One turn moves each row of this set onto another row. After a few examples, where does it send each row asked below?
fales: [ 20 -37  -2   1   5   8 -11  -8 -37  11 -26 -13 -17 -13  14]
vov: [-10  30   0  -9   3   8  -7 -10  13 -18 -18 -25 -11   2   2]
Lagu: [ 32 -10  14  33  -7 -29 -11 -20  -9  -3  -1 -15  -1  -6 -16]
rabo: [-13  17 -13 -10  -5  14   6 -10   8 -16  -8 -35 -11  -7 -22]
mugi: [-20  16  -2  -3  -5   2  -1 -15   9  -8 -17 -38 -12   1 -25]
vid: [ -9  30  -2 -10   3  10  -6  -9  12 -20 -16 -25 -10   0   2]
miges: [ 22 -21  -1  11  -8  25  14  -6 -19   3  -8   3 -13 -44   3]
vofes: [ 31   4  -2   4  -8 -14 -17  43 -17  -4  -6 -14 -14  -6 -12]
malol: [ 18 -17  18  23  -9  12  -2 -13 -22  26 -24   4  -5 -23   3]
zaku: [ 50  -1  -5  22  -6   3  -1  -9 -12   0  13  -9  10  -8 -12]
vebiv: [  6 -30  17  21  -9  -5   6 -17 -16  -2 -20  -2 -23 -43  -1]
Davu: [ 36 -15  -5  19  -7 -16   5 -14  -6 -29  15 -15 -10 -28 -16]
Sokun: [ 16 -43  -2   1   5   1  -8  -9 -35   1 -26 -15 -24 -20  13]
Ris: [ 27  -1  -3   2  -8 -20 -14  42 -15 -16  -4 -16 -21 -13 -13]
palaf: [-11  29   0  -9   3   6  -6 -10  12 -21 -17 -24 -12   0   2]
tegat: [ 24   0   5   7  -8 -26 -21  39 -15  -7 -10 -16 -19  -7 -14]
Tuzaf: [-10  22  -8  -6  -5  17   0 -10   6   1 -12 -34  -2   6 -22]
mem: [ 22 -39  -9  -4   5  12  -5  -5 -36   1 -22 -13 -20 -20  14]

zaku -> Davu
fales -> mem
palaf -> vov
And these:
tegat -> vofes
Tuzaf -> rabo
miges -> vebiv

One turn moves each row of this set onto another row. After a few examples, where does it send each row asked below?
Vona: [-21 -21  31  16   3  -5 -14   9 -31  -5  12  14  15  38 -13  28  20  40
 -34  22   4   7]
lol: [ 18   5  55  -1  -3 -35 -27   1  13  -8 -28 -10  15  15 -31  49  21   6
 -19  23  10  17]
pezut: [ -1 -17  69   4 -15  19 -27   9 -25  -9 -10  18   8  24 -10  43  26 -12
 -25  28  -8  12]
zufaf: [ 37  -9  44  -2 -24 -22 -22  15 -36  12  19  27 -10  10 -32  61  12   3
 -35   7  12  11]
Tatos: [  7   5  41  13 -24 -13   6  22 -18 -21 -17 -14 -35   1 -14  32  19 -13
 -21  23  10  -1]
Nika: [  2  -7  34  -2   1 -21 -22 -23 -26  -4 -26 -19  10  29 -18   1   0   2
 -19  17  34   2]
bif: [ 27 -14  51  23   5   1 -42  23 -10  -7 -20  -1 -15  26 -10  41 -19  -8
 -25   7  34   1]
lobur: [ 17 -22  25  13 -15  -3 -10  11  19  14  13   2  15  14 -13  13 -13 -10
  12  22  23   6]
sesa: [  4 -10  17  19  -4 -29  -9 -19 -37  -2  14  13 -23 -13 -22  24   6   1
 -43  23  18  -2]
nav: [ 46  -8  47  11  -8 -30   4  12  -2 -11  15  25  36  17  -1  29  11  -6
  -9   9  22  -5]
gusav: [-13 -14  35  38 -26 -13  12  12 -16  11   1  19  35  23  -3  41   0 -10
 -22  24  27  -1]
reluf: [ 26 -26  13  22 -13 -14   3   4 -37   7   2 -10  23   3  -9  24  27 -17
 -10  17  23  18]
geb: [ 14  -6  34 -10 -15 -37 -19 -29   7  -9   0  13   2  30 -10  19  24  25
 -21  -1  18 -18]
Rumez: [ 24  -5  16  23 -18 -13 -54  16  -8   0  15  34 -13  24 -12  14 -10  18
 -17  11   9   7]
kun: [ 11 -18  33 -13 -10 -26 -24  32 -24  10  -5  14 -12  23 -22  18  20  18
  -9  16  22  44]
zos: [-21 -30  25  -9 -18 -11 -10  11  11 -15   8  -2 -17  36 -13  45  15   8
 -22   8  36  17]
Naf: [ -3 -22  53  10 -10 -23  -8  -8  -6   2  -4  34 -20   2  -1  65   6   8
 -18  -8  29  -6]
fuseg: [ 31   8  43   6 -11   1  -7  13 -34 -12  11  -7   7  40 -16  21  22  25
  -7  23 -10 -12]
dosen: [ -4   3  32  18 -15  -6 -22 -22   1 -30  14  20 -13  10  -6  24  -4 -25
 -20  41  11  -3]
paga: [ 11  10  32  49  -2 -22 -38   8 -24 -16  -7  19  20   5  -9  51  -8  18
 -15  13   0   2]

Nika -> fuseg
lol -> pezut
Vona -> Rumez
And these:
nav -> gusav
Naf -> zos

One turn moves each row of this set onto another row. After a few examples, where does it send each row asked below?
Nizef: [ 10 -36  -3  42  56 -18  19 -31 -28  22  45  10  33  35 -16]
rov: [-14  -8  22  39  23  -4   5 -21  -3  26  34  -4  33   3  -3]
lema: [  1 -25  -3  47  40 -11  -6 -34 -28  24  58  10  33  38 -31]
tilir: [  1 -31 -18  51  44  -8 -15 -13 -20  28  27   9  31  -5 -39]
Kibup: [  2  -3   5  41  17  -6  -9 -36   0  24  22  -5  34  14 -12]
seva: [ 32   0  -8  33  21 -28  -2 -19 -41   2  21  56  27  -4 -10]
mifon: [ 18  13   5  36  23 -32  -4 -22 -40  13  21  51  21 -11 -19]
lise: [ 24  -6  -3  37  14  -4 -20   5 -24 -15  32  41   4  25  -8]
Pog: [-16 -38   0  50  54 -17  -4 -10 -17  30  39  14  32  -6 -22]
gupi: [ 14 -18   6  46   5 -24 -23   3 -28 -20  26  40  21  22  -6]
Gipam: [ 25  -8   6  57  39  -3 -23   0 -12  -2  37  33   2   5  11]
Bib: [ -9 -47   0  39  44 -21   4 -21 -37  26  57   8  31  25 -18]
sope: [  5 -15  11  32  17  12  25 -14 -22  24  43  -8  35   7   3]
mes: [ 17  -8  10  53  19 -11 -31  10 -19 -12  36  37  11  21 -13]
Votek: [ 11   5  -1  33  17 -16  -3 -12 -50  14  12  56  11   1 -15]
Rorek: [ 14 -10  21  33  36 -32  13 -14 -38 -14  28  24  11 -23   0]
Soso: [ 12 -10  22  39  14 -13 -16  -3 -31 -31  33  21  15  21 -25]
pugez: [  8  -7   5  42  19   3  15 -23 -34  25  50  -1  47  12 -38]
Safu: [ -4 -47 -13  41  58 -22  13 -22 -26  19  49  12  28  16 -11]
los: [ 14 -11   4  25  13 -17  -1  13 -31 -20  27  35  12  20  11]
felez: [ 21  -4  16  41  38 -12 -10 -27 -59  18  19  55  26   5 -16]
Tudun: [  3 -39 -15  33  44 -24  -3 -34 -28  15  31   4  24  38   2]
Feb: [ -2 -13  17  37  19   2  30 -14 -31  28  41  -4  41  20 -13]
kuz: [ 16 -25  10  27  17  10  18 -15 -34  23  54 -11  33   9 -16]
nepa: [ 16 -20  26  53  47   1 -10   0 -31   0  30  35   2  10  19]
zogom: [ 26   6   0  41  36 -30   4 -18 -25  -4  28  31  12 -28  -6]
Fum: [ 18 -13  -5  25  30 -24   2  -2 -52   7  21  56  20   1  10]
kazed: [ 14 -21  -7  30  18  11  21  -2 -42  21  24  -8  39   0 -12]

Bib -> seva
zogom -> rov
And these:
los -> lema
Soso -> Tudun
sope -> mes
Votek -> kuz
Rorek -> Kibup

One turn moves each row of this set onto another row. After a few examples, where does it send each row asked below?
Guk: [-18  17 -22   4 -27   6  11  -4   2  -3  -4  24  11  -7   1   1   8 -13
   7  50  -2  31 -17 -17 -17  10  -3  -9 -10 -13 -12   2 -38 -12]
nom: [ 13   6 -17  11 -35  19  12   3   2  -5  -8  45   0  -7 -18 -20  15 -20
   7  36  20  16 -27  -8   0  20   1 -19  -3  -4 -16  23 -19 -20]
fos: [  4  16 -13  38 -11 -39  24  31   4 -19   4  15 -24  -7 -16   2   4  -6
 -11 -19  23  13 -32 -13   3   8 -18  -5  -4  -5   0  -5   6 -21]
Gugig: [  5  22 -29  11  38   1  25  18   6  -3  15  14  18 -17  -9  -4  14  -5
  10   2 -30  11  39   4  11  16   5  -9  -6 -18   9   9  10  -8]
Rizo: [-22  16 -22   5 -32  13   5  -4  -4  -6   3  13   1  -6   4  10  13 -13
   1  46  -3  29 -17  -4 -12   9  -7  -6 -10  -9 -16   0 -36 -13]
feg: [-34  22 -23  13   2  35  30   9   4 -10  -7  16  19 -35 -16  -3  10   5
  13 -16 -18  17  15 -39 -12   1 -12  -7 -14   0 -14   6  36 -17]
kuvo: [  7  19 -14  35 -11 -46  29  31   9 -17   2  19 -19 -11 -18   0   2  -5
  -7 -16  23  17 -29 -20   1   9 -17  -5  -5 -12   1  -6   6 -16]
tazu: [ 25   7 -20  11  32 -19  17 -34   4 -10   6  17   1   7   4   9   9 -14
   8 -31  11  24  10  20 -12  15   6  -8  -4  -7 -13  13   7  -9]
Daso: [ 10  14 -14  37 -12 -41  31  27  11 -17   0  18 -17 -14 -12  -3  -1   1
  -3 -21  18  18 -33 -22   3   9 -11  -6  -5 -15   3  -6   3 -23]
kamin: [ 10  12 -19   3 -55  13  24   0   4  -9   7  19  -6 -25 -17   5  16  -9
   6  35  20  25  -9   4  13  21  -5 -10  -7 -15 -28   6 -10  -4]
vud: [  8  13 -13  40 -12 -35  25  27   6 -19   2  15 -23 -11 -10  -3   3   0
  -8 -25  17  14 -37 -15   4   7 -12  -6  -5  -9   2  -4   3 -28]
Tomo: [-43  29 -22  12  10  32  16  19  -2  -9  -4  24  12 -20 -26   0  16 -12
   4  -6  -5  10  15 -32 -16   3 -20  -8 -11  14 -13  12  41  -9]
gego: [-10  -5 -24  44   5  12  26 -21   7 -16  16  13  13 -36 -22 -16   7 -20
 -24  15   8  31  -4 -36 -35  14 -13 -28  -9  -9  -8 -18  19  21]
Defed: [-39  20 -22  16   7  42  22  12  -3 -13  -7  18  13 -24 -18  -6  12  -2
   2 -16 -15  10  11 -30 -14   0 -18  -8 -16  13 -17  12  35 -23]
mun: [  2  17 -27  17  42  10  20  22  -4  -9  14  14  12  -5 -12 -10  13 -11
  -5   1 -31   3  35  13   9  14  -5  -9 -11  -3   1  16   4 -18]
gom: [ 26   9 -20   8  34 -28  26 -29   5 -12   4  19   6  10  -4   7   4 -17
   2 -24  14  26  18  17 -14  16  -3  -8 -10  -4 -20  13   5  -3]
nomi: [-19  15 -22   6 -30  13   5  -6  -1  -3  -1  20   6  -9   7   4  12 -11
   9  43  -5  29 -22 -11 -14  10   2  -9  -7 -13 -10   2 -37 -17]
Lati: [ 12  17 -25  37  31  24  30 -18  14 -12   1   4  15 -26 -23  10   6  16
   5  -7  46  27 -15 -16   7   2   7   4 -12 -19 -17  -6  27 -32]
tamep: [  4  22 -23  35  42  16  19  -5   7 -13   2  13  12  -5 -39  10   9  -5
 -10   8  61  19 -12 -11  -1   5 -10   3 -14  -2 -21   1  29 -23]
Rino: [ 10  26 -25  32  38  10  25  -9  17  -7   1  14  19 -18 -34  12   6   4
   7   7  59  26 -11 -23   2   6   4   3  -9 -18 -12  -5  32 -18]
gupor: [  1  24 -28  12  44   0  18  25   0  -4  15  19  14  -6 -16  -6  15 -14
   2   8 -24   6  38   7   7  16  -1 -10  -7  -9   8  14  10  -7]
vuko: [-17  -6 -23  51   3  28   4 -24  -1 -15  22   9  -1 -34 -11 -10  19 -21
 -23   3   6  23 -17 -21 -31  13  -4 -26   0  -5   1 -14  24  11]
telit: [ 28   7 -20  10  35 -25  23 -31   6 -10   1  23   7   9   0   4   4 -15
   8 -27  12  25  12  13 -15  16   5 -10  -6  -8 -13  15   5  -7]
Pofa: [ 17   3 -18   8 -45  14  33   1   4 -12  -7  31   3 -15 -22 -16   6 -11
  -2  36  16  24 -13  -6   6  19 -10 -14 -16  -8 -34  13 -22 -15]
Sef: [-18  -2 -23  45   0  17  15 -19   0 -17  25   4   1 -34 -21  -4  15 -23
 -29  12  11  28  -4 -21 -31  14 -15 -25  -6  -5  -9 -19  26  23]
vur: [  7  14 -18   6 -45  18   2   2   3  -1   5  34  -9 -16 -14   1  25 -18
  13  33  24  17 -24   2   8  22   7 -14   5 -11 -11  15  -6  -8]
pabe: [ 24   8 -20  10  30 -22  21 -31   3 -13   9  12   0   8  -1  13   8 -16
   1 -28  13  24  15  23 -11  15  -1  -6  -7  -4 -19  12   8  -5]
Kuvir: [ -9  -9 -23  50   8  22  16 -26   5 -14  12  18  11 -35 -12 -23  10 -17
 -19   6   3  27 -16 -36 -35  13  -2 -30  -4  -9   1 -13  18   8]
sozi: [  7  13 -23  41  35  30  23 -13   5 -19   2   1   8 -12 -28   8   7   6
 -12  -6  49  20 -16  -5   6   1  -7   5 -17  -3 -26  -1  24 -38]
buna: [  6  15 -28  16  37  11  27  16   1  -8  13   8  14 -16  -6  -8  11  -1
   3  -4 -37   9  35  10  13  13   1  -9 -11 -13   3  11   4 -19]
lod: [-20  17 -22   2 -29   5  12  -1  -2  -6   0  18   7  -5  -3   6   9 -15
   1  51   0  31 -13 -10 -14  10 -10  -7 -13  -9 -18   0 -37  -9]
vume: [-38  31 -23   8   6  25  25  15   6  -5  -5  23  19 -31 -24   3  13  -3
  15  -6  -7  17  20 -41 -14   4 -14  -6 -10   1 -10   6  43  -4]

vud -> Daso
pabe -> tazu
buna -> Gugig
And these:
sozi -> Lati
Kuvir -> gego
nomi -> Guk
Tomo -> Defed
vur -> nom

One turn moves each row of this set onto another row. After a few examples, where does it send each row asked below?
depad: [ -5  31  -9  -7   3 -14   4 -24 -17  11   1  20  -1 -10 -13   6]
laso: [ -3 -16  -4  49   1 -17   1  20 -12  -7  -3   9 -12 -16  -5  15]
pifil: [ 16  -8  -7  50 -16  16  -5  14 -11 -13   0   2  -9  -4  -2  12]
nuned: [  0  14   3 -37   4 -17  -8 -11   4 -18   0   3 -15  10  -7  24]
sefe: [  0  17   1 -35   6 -13  -9 -10   5 -13  -5   6  -7  13 -10  33]
kot: [ 13  16   6 -25   3   0 -19  -8   0 -11  -9   2  -1  20  17 -21]
Kanot: [ 10  -1   3  11   0   1 -15  51  -1 -11 -26   7  12  22   7  22]
Nek: [ 13  25   1 -22   6  11 -24  -5   2  -9  -8  10  11  27  17   1]
refi: [ -9  29 -10 -11   1  -3   9 -19 -17  11   3  22   0 -11  -6  12]
Bemoz: [ -3  10   2 -39   4 -19  -3 -10   5 -16  -4   2 -17   6 -10  13]
Vilam: [  4  20   2  -9  -3 -15   7 -35 -21  13  -3   3  -1  -5  -2  13]
kovi: [ 17  -6  12  14  -4 -25 -17  41  -7 -24 -15  -6  -9  15   8  -8]
sufe: [  0  18   0 -13  -5  -4  12 -31 -21  13  -1   6   1  -6   5  19]
nagig: [  8  21   0 -24  10   5 -19  -1   6   0 -23  11  12  21   3 -17]
tipe: [  6 -16   1  51   0 -16  -3  12 -13  -5  -6   2  -5  -8   0  32]
zud: [ -6   9   1 -40   6 -18   0  -7   7  -9 -14   4 -13   5 -16  10]
kef: [  9  -4   6  12   1 -20 -13  49  -2 -16 -25   2  -3  11  -2 -13]
poka: [  4 -14  -1  51   1 -20  -3  15 -14  -9  -2   5 -10 -12  -3  22]
mam: [  9  16   3 -25   7   0 -17  -5   4  -4 -19   5   4  18   8 -26]
gogud: [ 10  25  -1 -22  10  11 -23  -1   5  -2 -18  13  16  25   8  -4]
Zuva: [ -7  22  -7 -15  -2   3  13 -22 -19  13   2  15   2  -9   3  19]
Lare: [ 15 -14  -4  48 -17  12   0  12 -11 -10  -4  -3 -12  -6  -3   3]
mel: [  5  -1   2  11   3  -7 -12  55   1  -9 -30   9   8  15  -2   2]
fesok: [ -3  16   0 -37   8 -12  -7  -7   8  -6 -15   8  -2  12 -17  31]
guzo: [ 18  -2   9  12  -4  -4 -19  43  -6 -19 -16  -3   6  25  18  27]
tati: [ 14 -15  -4  49 -15   9   0  12  -9  -4 -14  -3  -8  -7 -10  -2]
pilo: [ -4 -20  -4  45   1  -6   6  22 -10   2 -14   8  -1 -13  -2  28]
Zugu: [ 22  -5  14  14  -7 -17 -20  37  -9 -26 -11 -10  -5  21  18  12]
Lize: [  2 -19  -1  47   0  -8   2  16 -12   1 -12   3   0  -8   0  35]
misa: [  2  27  -2  -5   1 -21   3 -32 -20  12  -2  11  -2  -7 -11   6]
Zazab: [ 14  20   4 -24   3   6 -23  -8  -1 -14  -3   4   3  24  21  -8]
sop: [ -6  11   0 -38   8 -14  -2  -6   9  -4 -19   8  -6   8 -20  18]
Bimaz: [ 15 -10  -6  52 -11  10  -3  14  -7   0 -19   1  -2  -4 -17   3]
vomak: [ -6 -19  -6  45   1 -10   6  24 -10  -2  -9  10  -7 -16  -5  18]
Maz: [ 16  -3  -9  53 -13  17  -9  15  -9  -8  -4   6  -2  -1  -9  17]
zam: [ 15  -4  -8  54 -11  13  -7  15  -7  -2 -14   6   1  -1 -16  12]

Lare -> tati
fesok -> sefe
Vilam -> misa
And these:
kovi -> kef
kot -> mam
laso -> vomak

